In the data rows, 128 means zero.
Here are some numbered points:
[154 124 114 103 103 136 113 141  72 104 105 131 139 122 122 206  46  90
 129  98  95 124 108 119 138 204 104 126 191 118 107 127 132  81 255 173
 185 132] 0
[129 136 145 151  85  93 133 159  82 148 144  98 122  88 103 161  64 101
 232  95  72 116 139 228 142 140  97  92 243 128 137  92  98 100 189 151
 108 125] 1
[114 161 129 116 163 111 147  77 112 145 161  98 119 120  96 131 255 125
  71 118 113 107 209 131 125  86 102 168 100 147 116  99 171 127  75 123
 166 115] 2
[114 222 255  94 154 157 127  80  87 134 216 166 127 100 135  62  46  99
 127 103  78 127 115 102 107  98 196 110 136 137 127 105 101 129 116 130
 194 148] 3
[110 148 113 125 105 154 114 184 143 141 126 119 142 128 125 123  94 162
 118 198  85 186 111 122 154  72 128 123 108 129 119 132 120  81 115 131
 119 161] 4
[115 128 149 110 190 179 128  82 102 128 106 174 113 118  93  78 255 207
  72  87  99  98  87 116 123 117 132  97  67 109 128 137 149 115  48 131
 205 217] 5
[117 125 109 103 147 151 124  88  73 137 106 173 111  88 185  61 121 176
 135 115 135 102 114 110 147 195 131 100  85 126 109 135 154  90 255  99
 102  93] 6
[112 135 103 106  98 110 139  89 232  99 130 154 112 149 169  86 174  96
 191 148 189 156  83 163 106 120 111 119  68 109 136 116 139 147 107 138
  67 153] 7
[143 110 126  93 127  88 112 121 100  89 105 140 156 170  91 135  99 142
  72 112 104 130 158 116 163 183 115 109 164 110 110 176  99 113  87 118
 255 182] 8
[178 167 111 131  95 102 134 122 151 154 145  87 121 128 136  82  83 110
 114 165 155 142  99 130 104 150 137 132 128 118 100 131 122 192 223 110
  75 112] 9
[100 130 118 157  86 153 162 229  73 135 106 244 111 184  96 222 107 135
  72 152  87 143 102 101 126 104 135  82  84 141 180 156 139  87 131 100
  83 111] 10
[161 131 161 106 165  88 116 132 105 121 138 162 111  87  97  76  91 165
 102 255  89 109 148 100 142  71 181 130 100 140 117  91 140  75 147 162
 158 178] 11
[143 123 132 126 119 118 129  94  73 128 114 137 138 104 130 175  95 140
 100  87  59 125 167 119 162 165 155 107 254 118 106 117  97  87 118 128
 188 186] 12
[180 119 107 151 121 152 127  80 136 117 113 134 113 101  93  93 255  86
 122 115 109 142 115 174 115  93 123  96  96 159 119 106 115  98 154 124
 149  88] 13
[158 203 126 115 132 154 126  64  84 230 223  91 136 181  94  62  46 118
 149 134  78 131  93 102  94 106  86 141 161 121 170 115  90  97 255 124
  67  90] 14
[ 99 111 101 133  99 152 128 173 113 157 106 161 125 168 121 169  59 164
 109 126 110 147 110 168 107 125 167 149  95 122 153 131 198 126 115 127
  67  82] 15
[113 137 143 168  98 113 112 143 125 122 132  94 125 138 108 102 144 162
  96 156 116 151 136 166 119 110 151 173 118 122 112  91 114 124 138 140
  94 158] 16
[ 99 119 112 121 136 154 114 133  83 120 126 128 112 168  97 255 170 131
 106 171 144 156 161 132 124 111 167 163  98 109 120 141 121 113  45 121
  86  80] 17
[135 120 154 127 154 120 146 201  83 129 117 229 113 133 106 190  79 106
  80 111  61 147  96 102 139  94 133  93 135 109 166 115 145 115  79 114
 243 144] 18
[168  99 126 133 127  71 115 192 100 148 106  67 125 129  97  88 138 140
 255 117 113 162 111 184 108 140 115 180 124 219 129  91 106 115 106 113
  79 111] 19
[100 108 115  96 155 232 113 112 112  94 115 108 142 127 154 142 131 241
 197  87 132  97 182 111 113 101 146  92 117 119 149 102 109 141  93 142
 149  89] 20
[143 131 112 112  86  72 125 162 106 103 117 111 144 120 106 127  98 148
 143 112 132 161 135 123 127 148 109 115 199 142 144 146 123  94 222 100
 154 114] 21
[127 182  97 136 142  91 124 183  73 128 116 234 129 172 126 136 117 145
  83 165 113 158 142 101 141 119  88 101  96 109 129 157 103 127 178  98
  75 142] 22
[ 99 125 182 102 195  72 114  94 128 151 134 109 125 116 110  90  85  85
 137 101  97 120 123 142 135 209 157 136  82 109 114 173 132 154 215 180
 122 123] 23
[ 99 170 117 148  86 177 116  89 249 103 123  67 112  88 130  94  63 177
 197 161 215 165 158 118 129  88 156 101 121 109 119 126 144 147  88 117
  83 122] 24
[113  98 129 105 125 233 115  92 152 153 158 121 125 140 122  62 121 204
 149 166 159  97 150 101 133  71 153 148  94 109 113  91 170 112  34 115
 172 155] 25
[100 131 151 124 118 123 130 133 105 146 106 180 144 119 191 110  77 152
 121 105 101  98 184 149 126 119 151 115  67 173 100 107 122 121 163 133
 164 113] 26
[100 109 103 100 117  74 124  94 230 101 106 110 133 140 233 126  86  92
 109  89 199  97 103 101 125 176 140 155 130 119 120 113 120 218  98 132
 152 192] 27
[143 163 147 124 107  84 125 227 149 112 106 134 123 164 171 171  87 104
  99 174  87 139  93 156 137 114 152 115 101 109  99 124 155 107  78 167
 110 112] 28
[117 112 125  93 132 169 127  98 181 125 168 163 129  87 122 128  90 213
 152 101  49 179 120 118 202 103 165 175 114 109  96  92 100 147 156 119
  87  91] 29
[112 168 212 105 190  85 137 157  84 120 129 174 113  87 105  63 124  95
  92  86  86  98  83 137 128  95 215 117 138 121 122  92 123  83  56 161
 255 227] 30
[195 115  97 125 135  88 116 167 154 120 122 180 111 120  97  59 255  70
 136 105 107 124 118 213  94 103  86 115 101 157 134  91 127  90 101 147
 210  87] 31
Which five points above are nearest to each new point, looking only along the 7 directions in which the numbered points spread most? Their numbers follow each, nearest first.
[118 125 157 113 147 135 140  96 125 112 132 139 122 104 129 141 130  98
 119 122 113 133  99 154 111 123 147 179 120 144 107 144 123 108 191 120
 138 105] 26 16 23 21 9
[ 99 112 124 160 112  71 115  79 137 170 119 158 137  88 136 126  71  71
 147 154 135 144  70 127 159 163 138 174  94 134 127 209 171 163 152 138
  79 110] 9 23 26 16 21
[168 152 109 169 109  95 137 159  96 132 129  91 135 103 103 153 140 109
 178 104 123 132 124 208 109 140  94 159 121 178 115 106 129 112 120 138
  97  99] 19 16 21 13 1
[111 141 104 105 152 105 112 129 138 121 106  90 123  99 116 152 119 104
 233 144 152 141 159 113 148 106 176 148 100 109  99 147 143 170  78 112
 113 147] 16 4 24 29 26
[115 122 102 131 117  96 145  99  96 124 106 169 127 126  96 101 255 118
  79  90 140 104 195 141 125 111  95 129 114 140 178 138 145 104 191 108
 129  87] 13 2 31 26 6
[114 141 188 108 143 216 114  81 129 112 120  97 127 101  95 120 255 100
  71 104  96  96 129 129 136  85 187 154 110 138 114 120 161  86 106 172
 126 169] 2 5 13 25 16
[111 110 115 136 108  96 114 167 233 124 129 160 135 133 108 177 100 117
 125 112  88 132 116 102 151 140 122 139 182 109 122 126 102 244  47 100
 114 124] 28 16 4 15 26
[112 122 103  93 122 158 114 125 158 112 106 105 125 136 106 173  58  96
 105 149 255 145 107 114 142 108  87 240 129 109 123 140 138 193 132 113
 105  94] 15 16 7 24 9
[135 116 101  91 122  72 133  71 181 121 160 122 147 124 169  98 114 125
 128 229 110 166 142 101 166  90 123 136 104 145 118 109 146 163  54 118
 156 153] 16 4 7 26 25
[150 140 118 107 136 140 130  77  81 128 131 219 128  96 138 104 173 121
 164 113  88 112  95 118 136 114 121 124 135 150 141 158 149  81 178 151
 125  97] 26 6 13 16 23
[114 155 117  93 100 100 129 152  86 130 192 111 198 145 107  76  60 157
  56 186  55 196 127 102 236 115 101 168 225 109 114  91 103  73  77 130
 153 222] 11 4 26 12 3
[128 111 104 161 113 100 127 108 114 116 120 181 126 115  93 134  99 141
  56 215  67 182 126 130 121 130 116  82 180 137 113 134  87  85 119 129
 225 234] 18 8 26 12 11
[113  97 103 120  85 167 140 106 255 104 106 109 152 115 214 117 161  98
  96 141 242 108 177 102  93  86 182  95  81 109 126  92 102 255  48 101
  69 121] 7 24 27 25 16
[140 155 117 114 124 141 122 130 141 107 135 148 142 137 111 114 121  81
  97  85 110 128 151 102 132 161 137 131 185 119 117 112 155  82  62 171
 218 125] 8 26 12 16 18
[126 105 115 143 144 100 121 136 148 121 106 119 113 121 119 106 255 122
 125  97  83 133 165 136 118  97 146 115  84 135 139 117 120 162  83 119
 172 103] 2 13 31 16 5
[125 146 240 106 183  97 162 162  84 110 155 166 125  99  92  63  69 120
  69 123  53 134 108 114 166  96 148 106 128 122  98 104 161  71  70 187
 255 237] 30 3 11 18 8
[137 125  96 132 112 199 129 118  73 133 145 131 136 166 110 162 131 224
  93 164  99 141 158 126 120  96 150  83 146 121 128 104 108 137  75 124
 102 138] 17 29 20 4 15
[112 119 119 138 118 161 112 129  83 149 116 113 135 131 104 255  67 105
 113 154 204 100 116 113 148  94 142 192 133 132 108 213 140  92  66 113
 104 109] 15 17 4 28 16
[116  98 152  94 119  90 115  69 224 116 139 119 129 138 112  79 158  88
 141 255 189 128 138 101 127  87 120 166 119 109  99 108 108 174  50 118
 116 215] 7 16 24 27 25
[ 99 107 108 117 134 255 132  77 113 111 114  84 120  88 112 157 107 183
 240  97 251  94 215 117 142  79 167 115  92 109 101 147 157 107  68 124
  98 113] 20 25 29 24 17
[112 138 153 107 124 163 128  79 175 123 118  94 112  87 160 164  71 110
 146 114 157 109  85 127 120 147 137 186 107 121 113 104 168 153  98 166
 182 105] 26 16 29 27 24
[130 113 133 107 161 103 143  97 132 131 106  98 127 133 111 123  89  86
 162  89 188 111 131 131 139 252 147  82 188 139 129 167 149 116 110 131
  98  79] 21 23 26 9 16
[100 219 135 123 161 225 144  98  88 190 197  99 112 118 125  78 104 102
 117 131  53 142 147 102 124  87 117 158 144 124 159 153 135 101 125 132
  98  92] 29 11 26 16 4
[ 99 115 152 125 202  90 115  69 123 131 139 135 162  87 145 128  62  71
 190 104 186  95 122 101 110 120 119 166 134 109 100 174 122  90 234 185
 116 128] 23 9 26 21 6
[123 146 114 151  86  97 138 172  96 136 106 187 112 148 120 145  80 191
  68 123  90 107 178 101 165 131 123 106 104 109 171 163 139 191 106 113
 102 126] 15 22 26 4 17
[100 124 104 108  94 161 113  96 170 102 115  86 112 132 148 188  46  80
 128 141 255 105 106 138 102  81 168 255  94 118 108 118 186 187  61 101
  87 113] 24 7 16 27 15
[120 181 109 121 107 135 124  94 197 148 127  98 132 109 130 156 105  81
 180 141 139 155  89 111 146  93 141 227 130 130 121 112 145 132 120 119
  77  95] 16 24 9 4 29
[120 147 154 183 125  72 143 150 121 146 135 138 152 118 123  62 195 131
 116 123  93 165  82 151 123 120 155 102 127 138 108 121  90  92 150 162
  96 124] 16 13 26 11 4
[144 118 130 209  96  95 123 148  72 194 116 101 134 141 114 129  66 136
 153 171  72 121 115 167 104 125  88 167  99 152 140 156 130 124 193 145
  81  94] 21 16 9 15 4
[117 115 123 146 154 211 165  86  72 182 208 120 164 122  94  98  62 123
 177 207  69 115 124 119  93 105 121  99 170 109 167 177 123 123 101 102
  86 111] 29 4 16 26 11
[131 109 144 114 138  82 126 199 166 113 127 131 122 109 105 154 135 102
 149  86 140 115 154 153 136 112 128 104 162 109 111 122 102  74  77 132
 212 185] 8 12 16 26 18
[144 157 117 121 100 161 129 112  73 146 165  83 142 161  94 107  46 101
 189 164  69 112 115 131 123 146 101 141 230 198 114 136 103 103 168 115
 143 110] 1 21 0 29 16
[163 119 122 100 117 116 146 169 136 117 106  99 133 152 150 190 127 146
 161  98 108 106  90 101 126 104 131 103 217 109 110 134 156 114  68 110
 184 134] 8 12 26 16 21
[108 105 145 124 193 135 136  82 102 121 144 169 128 103 139  79 237 103
 111 101  83 106 149 118 139 141 133  90  98 132 136 130 125 133 234 134
 117  89] 6 13 26 23 2
[119 138 111 124 115 102 135 182 122 101 106 167 132 157 105 151 122 130
  86 158  95 144 150 101 163 151 146 152 157 109 150 101 101 133  55 110
 127 163] 28 4 17 26 18
[112 143 116 152 143 131 136 144  96 129 140 103 124 121 107 143 112  83
 172 157 132 143  96 147 139  82  86 185 136 132 110 126 192 115 136 124
 115 103] 16 4 19 26 15
[170 121 106 138 108 110 124 145  83 132 106 127 148 168  94 226 212 130
 115 122  63 133 130 102 116 164  88  82 137 144 179 161 135 128  68 125
 104 112] 17 15 16 21 22
[143 130 102 148 128 137 125 106 148 100 116 132 112 131 108 106 255 168
 142 119  98 116 135 155 115  93 119  93  89 141 175 113 167  82  66 112
 164  79] 2 13 31 16 17
[115 155 110 130 164 104 126  87 122 109 126 120 121 137 100 115 209  94
 131 115 119 152 111 152 129 135 136 118 117 138  97 113 142 100 196 133
 178  93] 13 26 2 16 23
[159 106 106 119 126 131 129 126 113 132 139 141 131 122 118 127 147 124
 121 134 137 152 143 141 127  97 120 136  95 135 134 118 160 120  89 133
 150 135] 16 26 2 4 17
[151 124 117  92 111 100 114  52 255 138 131  81 112 139 185  76 192 110
 172 100 206 123 123 139  94  84 138 121  80 122 138 104 102 255  60 101
  80 169] 7 24 27 16 25
[131 119 114 115 117 167 145 211  83 108 106 131 112 255 170 230  96 166
 109 110  65 117 123 112 104 135  97  93  78 119 131 155 112 145 182 122
  78  89] 15 22 10 17 26
[130 118 133 112 116  93 114  93 227 123 127  99 132 139 106 175 173  92
 158 129 228 116 142 132  94 113 129 154 119 119 120 102 102 195  56 110
  77 172] 7 24 16 27 19
[113 112 129 144  99 113 114  66  86 181 119 161 165 141 123  62 109 178
  96 223  80 189  97 114 120 138  87 122  68 122 140 158 130 192 222 127
  81 147] 6 9 22 26 23
[117 131 140 139 127 124 113  93 122 108 105 144 113 120 136 114 156 147
 116  85 143 106 207 127 143 137 127 124  92 134 156 158 130 103 172 136
 119  92] 26 6 16 29 13
[147 133 128 140 145  96 173 100 168 136 141  68 124 124 119 158 255 107
  68  98 125 107 118 173  94 107 111 117 127 204 134  92 125 131  70 136
 103  90] 13 2 31 16 19
[124 137 125  92 111  84 115 255 186 131 119 143 124 126 133 162 106  83
 131 113 171 107  69 215  94 147 112 158  94 147 126  91 104 124  48 176
  78 157] 28 16 7 4 19
[107 143 112 119 147  78 125 114  99 126 115 170 136 132 140 136 112 130
 132 107  78 115 136 100 198 132 130 100 156 126 138 160 164  93 168 115
 132 158] 26 21 8 23 0
[111  97 108 113 151 244 131  89 157 102 124 126 132  87 178  65 255 147
 181  87 125 100 167 112  93  82 106  91  95 147 116 121 152 201  70 103
 119 130] 2 25 20 13 5
[101 130 125 109 184 239 112 101 105 110 122  86 129  87 127 114  93 155
 157 103 196 116 188 102 126 138 154 147 132 110  97 108 185  88 148 136
  87 107] 29 20 26 25 16
[100 114 122 116 143 247 129  77 113  96 114 118 121  87 161 137 139 244
 172  86 174  97 245 110 110 120 137 139  92 117  98 124 137  95  75 135
 117 101] 20 25 29 17 2
